500 stands for zero in the data rows.
Some points:
[567, 568, 694, 268, 566, 535, 712, 222, 323, 430, 479, 327, 244, 446, 421, 527, 431, 697, 566, 372, 490, 542, 679, 135, 504, 501, 519, 549, 467, 441, 529, 510]
[250, 657, 508, 347, 390, 561, 530, 417, 546, 510, 495, 585, 481, 177, 496, 475, 898, 690, 504, 303, 520, 583, 565, 610, 559, 831, 491, 450, 630, 391, 425, 526]
[399, 539, 784, 474, 579, 540, 458, 492, 377, 259, 387, 478, 314, 417, 472, 688, 791, 566, 622, 767, 481, 464, 486, 314, 669, 232, 593, 303, 765, 407, 353, 654]
[483, 567, 374, 560, 737, 405, 656, 638, 379, 635, 521, 539, 568, 663, 593, 460, 725, 193, 446, 619, 237, 627, 710, 609, 779, 438, 473, 381, 233, 326, 518, 465]
[334, 667, 477, 390, 575, 449, 740, 514, 488, 242, 399, 488, 292, 592, 498, 526, 364, 784, 473, 569, 444, 669, 291, 762, 280, 381, 651, 530, 541, 584, 829, 483]
[634, 557, 632, 496, 763, 470, 583, 455, 632, 776, 569, 632, 374, 493, 753, 765, 542, 670, 462, 574, 590, 488, 533, 542, 546, 594, 560, 570, 214, 544, 390, 731]
[270, 587, 507, 779, 664, 351, 416, 422, 538, 941, 465, 654, 393, 288, 302, 465, 499, 512, 528, 390, 674, 488, 629, 589, 550, 494, 397, 540, 405, 473, 741, 545]
[386, 447, 678, 408, 227, 495, 338, 612, 593, 726, 471, 553, 632, 509, 550, 521, 483, 483, 151, 468, 275, 495, 498, 338, 415, 622, 466, 575, 486, 553, 659, 300]
[580, 358, 468, 224, 611, 322, 206, 785, 422, 615, 842, 497, 469, 601, 721, 588, 610, 473, 539, 448, 578, 415, 594, 654, 711, 443, 610, 285, 789, 475, 705, 526]
[298, 381, 405, 257, 452, 574, 522, 283, 588, 607, 259, 327, 542, 604, 688, 647, 485, 352, 683, 847, 660, 540, 544, 581, 550, 481, 295, 337, 382, 582, 327, 689]
[595, 305, 176, 524, 341, 417, 372, 442, 841, 388, 515, 360, 283, 571, 388, 591, 307, 519, 446, 499, 459, 994, 681, 310, 640, 550, 438, 627, 633, 517, 419, 496]
[351, 344, 613, 339, 629, 400, 290, 518, 316, 442, 356, 230, 574, 317, 304, 227, 347, 368, 234, 282, 530, 335, 595, 562, 511, 448, 611, 827, 400, 370, 423, 779]
[263, 473, 746, 594, 540, 366, 451, 553, 598, 531, 653, 411, 484, 539, 738, 523, 468, 641, 432, 529, 469, 611, 433, 305, 490, 566, 592, 679, 560, 538, 444, 430]
[419, 354, 322, 589, 605, 631, 723, 526, 330, 485, 859, 484, 626, 315, 456, 615, 560, 753, 315, 669, 630, 397, 357, 599, 396, 566, 369, 522, 450, 533, 483, 640]
[607, 615, 590, 669, 427, 428, 605, 389, 259, 662, 166, 780, 413, 577, 206, 679, 531, 519, 568, 505, 500, 731, 649, 420, 470, 603, 556, 348, 574, 664, 621, 672]
[443, 611, 241, 337, 381, 674, 383, 654, 569, 476, 461, 600, 454, 594, 360, 338, 425, 612, 513, 502, 634, 316, 514, 469, 440, 474, 301, 281, 533, 648, 643, 540]
[837, 461, 453, 475, 343, 503, 423, 443, 455, 377, 460, 160, 379, 398, 151, 621, 645, 442, 327, 526, 403, 671, 391, 386, 701, 725, 531, 343, 735, 408, 561, 514]
[535, 382, 584, 511, 499, 454, 728, 307, 410, 679, 381, 148, 624, 473, 551, 684, 462, 193, 620, 454, 455, 471, 343, 499, 462, 429, 312, 640, 754, 446, 280, 679]
[516, 368, 428, 387, 252, 764, 586, 641, 290, 633, 444, 650, 590, 460, 446, 532, 573, 329, 865, 573, 233, 389, 442, 287, 309, 173, 634, 571, 465, 354, 422, 383]
[589, 064, 057, 284, 753, 391, 510, 389, 692, 432, 353, 558, 408, 206, 521, 573, 407, 560, 266, 701, 596, 631, 479, 326, 672, 477, 453, 396, 530, 355, 446, 455]
[588, 626, 438, 652, 403, 459, 610, 362, 451, 500, 559, 512, 490, 452, 493, 360, 448, 699, 384, 659, 322, 459, 590, 816, 939, 107, 512, 662, 464, 399, 266, 469]
[642, 830, 452, 678, 571, 806, 274, 612, 655, 676, 556, 498, 664, 367, 491, 516, 720, 406, 311, 576, 640, 419, 239, 225, 561, 377, 441, 545, 559, 625, 519, 596]
[358, 515, 590, 478, 819, 462, 497, 571, 459, 764, 566, 380, 338, 736, 530, 263, 377, 633, 579, 363, 795, 613, 606, 466, 412, 326, 329, 423, 772, 398, 530, 335]
[668, 540, 710, 686, 563, 617, 538, 723, 763, 399, 682, 645, 709, 570, 243, 427, 275, 596, 595, 434, 727, 666, 565, 413, 478, 442, 529, 519, 344, 236, 544, 442]
[312, 309, 531, 642, 135, 590, 754, 641, 256, 661, 582, 606, 665, 632, 547, 563, 574, 625, 193, 352, 667, 457, 700, 509, 424, 746, 462, 418, 606, 223, 425, 628]
[324, 425, 520, 516, 406, 568, 347, 362, 276, 271, 814, 682, 368, 329, 440, 526, 226, 323, 842, 614, 562, 458, 568, 353, 552, 748, 478, 498, 501, 602, 339, 655]
[530, 573, 511, 646, 534, 962, 476, 370, 562, 559, 445, 329, 090, 399, 820, 473, 578, 354, 276, 615, 327, 397, 666, 648, 094, 557, 348, 189, 275, 431, 597, 437]
[449, 422, 657, 681, 496, 383, 453, 164, 773, 275, 322, 916, 548, 677, 839, 334, 450, 296, 356, 652, 449, 430, 281, 736, 253, 547, 432, 490, 701, 402, 670, 668]
[613, 857, 391, 390, 446, 357, 462, 290, 502, 565, 364, 551, 687, 379, 567, 256, 398, 416, 490, 413, 486, 551, 485, 536, 555, 709, 634, 563, 533, 473, 041, 420]
[595, 781, 254, 318, 493, 340, 435, 318, 422, 510, 523, 790, 423, 515, 336, 374, 725, 457, 363, 509, 565, 388, 538, 509, 414, 294, 397, 526, 513, 525, 285, 186]
[421, 715, 699, 573, 639, 538, 473, 555, 547, 448, 467, 267, 760, 549, 533, 636, 586, 533, 527, 727, 761, 634, 375, 546, 425, 676, 543, 365, 362, 451, 578, 317]
[622, 793, 443, 392, 478, 291, 444, 658, 398, 376, 649, 486, 510, 510, 644, 483, 423, 312, 421, 547, 449, 687, 712, 657, 463, 399, 607, 422, 247, 314, 343, 431]
[602, 359, 700, 395, 413, 447, 598, 267, 459, 564, 320, 416, 376, 646, 299, 386, 528, 292, 564, 650, 825, 490, 367, 482, 596, 398, 479, 516, 538, 339, 792, 267]
[354, 452, 493, 761, 534, 434, 758, 407, 517, 370, 646, 452, 632, 536, 421, 294, 488, 358, 499, 560, 564, 505, 477, 538, 798, 462, 795, 153, 396, 804, 411, 364]
[841, 424, 498, 432, 350, 347, 473, 630, 570, 402, 500, 420, 563, 389, 415, 550, 302, 211, 573, 626, 698, 369, 552, 265, 407, 481, 457, 229, 417, 326, 517, 685]
[416, 516, 685, 279, 507, 557, 378, 318, 649, 426, 752, 538, 616, 680, 416, 756, 565, 495, 718, 380, 480, 478, 587, 640, 452, 725, 300, 649, 341, 280, 350, 239]
[495, 552, 653, 385, 667, 445, 378, 533, 636, 323, 726, 473, 373, 497, 394, 546, 472, 456, 647, 201, 188, 499, 324, 547, 211, 374, 407, 277, 580, 624, 431, 644]
[468, 372, 467, 806, 292, 538, 652, 647, 767, 533, 547, 318, 447, 343, 399, 640, 519, 489, 638, 466, 475, 373, 357, 673, 448, 405, 777, 622, 449, 293, 482, 483]
[482, 719, 444, 509, 345, 405, 405, 760, 521, 494, 417, 283, 409, 566, 515, 361, 419, 546, 641, 514, 400, 511, 373, 777, 660, 555, 288, 590, 641, 475, 612, 752]
[537, 467, 528, 709, 418, 139, 342, 592, 507, 698, 576, 503, 266, 486, 637, 592, 630, 708, 554, 651, 468, 451, 294, 400, 310, 668, 644, 588, 516, 567, 340, 300]
[701, 525, 498, 673, 548, 529, 547, 459, 604, 649, 716, 579, 503, 656, 572, 667, 432, 469, 434, 360, 607, 513, 267, 434, 538, 572, 444, 679, 224, 693, 482, 717]
[662, 299, 500, 258, 782, 551, 679, 584, 469, 670, 649, 631, 653, 525, 360, 375, 453, 552, 481, 514, 370, 318, 265, 599, 442, 609, 416, 513, 862, 456, 562, 406]
[464, 646, 318, 534, 482, 182, 893, 491, 487, 548, 700, 376, 574, 358, 213, 373, 419, 432, 508, 450, 440, 416, 590, 563, 291, 392, 564, 348, 487, 734, 326, 404]
[520, 558, 425, 529, 566, 590, 578, 487, 122, 485, 578, 612, 349, 369, 614, 603, 376, 061, 435, 370, 570, 847, 251, 399, 486, 434, 491, 667, 533, 440, 669, 495]
[655, 368, 495, 825, 633, 585, 411, 236, 428, 469, 540, 463, 599, 728, 515, 193, 426, 789, 517, 514, 142, 399, 487, 409, 247, 500, 390, 436, 588, 126, 498, 580]
[475, 378, 278, 466, 618, 524, 547, 513, 492, 352, 402, 315, 502, 923, 355, 306, 874, 328, 459, 493, 418, 547, 572, 419, 489, 690, 395, 990, 366, 685, 478, 576]
[578, 627, 563, 564, 627, 443, 497, 748, 416, 325, 231, 570, 508, 410, 818, 370, 301, 568, 509, 164, 600, 527, 293, 395, 590, 479, 465, 390, 609, 405, 368, 522]
[473, 580, 575, 350, 423, 333, 731, 349, 594, 387, 647, 443, 623, 686, 627, 471, 459, 244, 178, 616, 376, 298, 693, 344, 585, 558, 821, 457, 380, 686, 682, 508]
[305, 530, 583, 682, 648, 526, 255, 505, 565, 402, 507, 380, 741, 095, 496, 486, 503, 669, 396, 542, 346, 419, 604, 357, 623, 474, 254, 499, 322, 586, 737, 331]
[556, 379, 527, 534, 513, 564, 629, 775, 651, 401, 500, 661, 235, 490, 589, 468, 544, 517, 516, 213, 357, 445, 628, 568, 635, 457, 241, 431, 547, 738, 583, 591]
[268, 390, 606, 532, 527, 545, 652, 830, 691, 408, 434, 613, 521, 477, 537, 461, 589, 568, 552, 636, 424, 747, 349, 513, 446, 711, 379, 433, 459, 444, 336, 245]
[705, 480, 803, 352, 466, 484, 558, 461, 517, 608, 359, 732, 736, 330, 396, 393, 514, 560, 749, 802, 271, 557, 643, 530, 601, 467, 401, 599, 561, 670, 646, 730]
[243, 424, 363, 596, 427, 596, 345, 554, 432, 546, 340, 359, 520, 841, 591, 628, 293, 586, 550, 470, 594, 218, 418, 410, 479, 363, 399, 380, 609, 774, 392, 355]
[446, 242, 551, 450, 812, 528, 256, 731, 557, 403, 266, 502, 417, 345, 255, 474, 613, 350, 442, 601, 663, 474, 724, 635, 159, 492, 963, 721, 423, 630, 337, 509]
These points spread out most along one direction. Take the direction at right angles to it along which they spread out most. Go by this last direction. Where along it does each point below lie, from 0 to 99? The average is 50, and the first point in the table lies past the average. One standard deviation of the points above along it is 16.
[355, 619, 390, 395, 372, 764, 458, 268, 819, 555, 693, 545, 761, 665, 514, 652, 663, 605, 442, 243, 682, 629, 540, 500, 433, 182, 823, 578, 596, 367, 529, 737] 43
[403, 482, 494, 576, 330, 630, 470, 368, 313, 378, 515, 700, 272, 386, 448, 640, 275, 406, 548, 663, 503, 579, 620, 454, 476, 399, 444, 761, 567, 497, 573, 384] 62
[647, 587, 605, 181, 488, 784, 527, 710, 496, 683, 322, 498, 413, 644, 526, 648, 047, 720, 383, 564, 413, 371, 450, 649, 610, 544, 658, 512, 462, 578, 493, 481] 57
[488, 295, 429, 467, 424, 323, 328, 359, 207, 526, 367, 539, 874, 498, 611, 705, 466, 564, 590, 416, 339, 902, 637, 496, 297, 235, 412, 306, 395, 717, 598, 506] 57
[367, 299, 545, 393, 491, 473, 555, 359, 507, 378, 358, 672, 450, 491, 423, 584, 679, 652, 572, 071, 442, 297, 115, 410, 754, 511, 590, 369, 089, 370, 446, 399] 47
[417, 544, 733, 578, 419, 582, 456, 444, 491, 559, 593, 561, 447, 593, 330, 371, 427, 365, 242, 609, 404, 438, 612, 543, 697, 358, 508, 560, 649, 655, 200, 218] 35
[533, 521, 513, 511, 228, 459, 387, 561, 537, 420, 595, 400, 673, 397, 419, 595, 577, 543, 320, 468, 654, 557, 299, 797, 442, 440, 245, 530, 332, 583, 643, 505] 42
[331, 615, 158, 528, 598, 621, 271, 563, 375, 586, 606, 507, 471, 609, 454, 292, 370, 593, 785, 644, 287, 549, 319, 492, 575, 797, 865, 379, 471, 401, 742, 632] 51
[617, 412, 486, 641, 604, 523, 358, 619, 251, 193, 295, 572, 528, 693, 435, 485, 752, 541, 283, 498, 646, 562, 650, 562, 446, 553, 543, 557, 381, 651, 212, 681] 41
[867, 384, 445, 570, 398, 413, 280, 326, 429, 477, 571, 407, 372, 550, 590, 536, 500, 679, 612, 283, 548, 262, 512, 709, 515, 592, 597, 503, 516, 569, 684, 362] 57
[744, 363, 628, 378, 191, 640, 652, 472, 377, 486, 615, 372, 494, 276, 901, 000, 723, 599, 872, 597, 689, 629, 529, 380, 462, 373, 533, 657, 395, 733, 605, 493] 55
[336, 765, 406, 468, 382, 137, 537, 637, 663, 567, 408, 533, 456, 529, 475, 541, 569, 611, 538, 584, 489, 173, 498, 214, 401, 434, 379, 685, 370, 262, 667, 663] 46
[557, 474, 445, 520, 441, 705, 460, 491, 716, 662, 298, 432, 509, 447, 605, 415, 499, 335, 707, 125, 464, 429, 586, 615, 529, 748, 591, 373, 662, 574, 491, 398] 57
[614, 661, 240, 605, 718, 549, 702, 615, 460, 215, 349, 499, 721, 494, 739, 912, 405, 531, 652, 385, 554, 206, 783, 567, 647, 614, 473, 691, 844, 581, 728, 236] 52
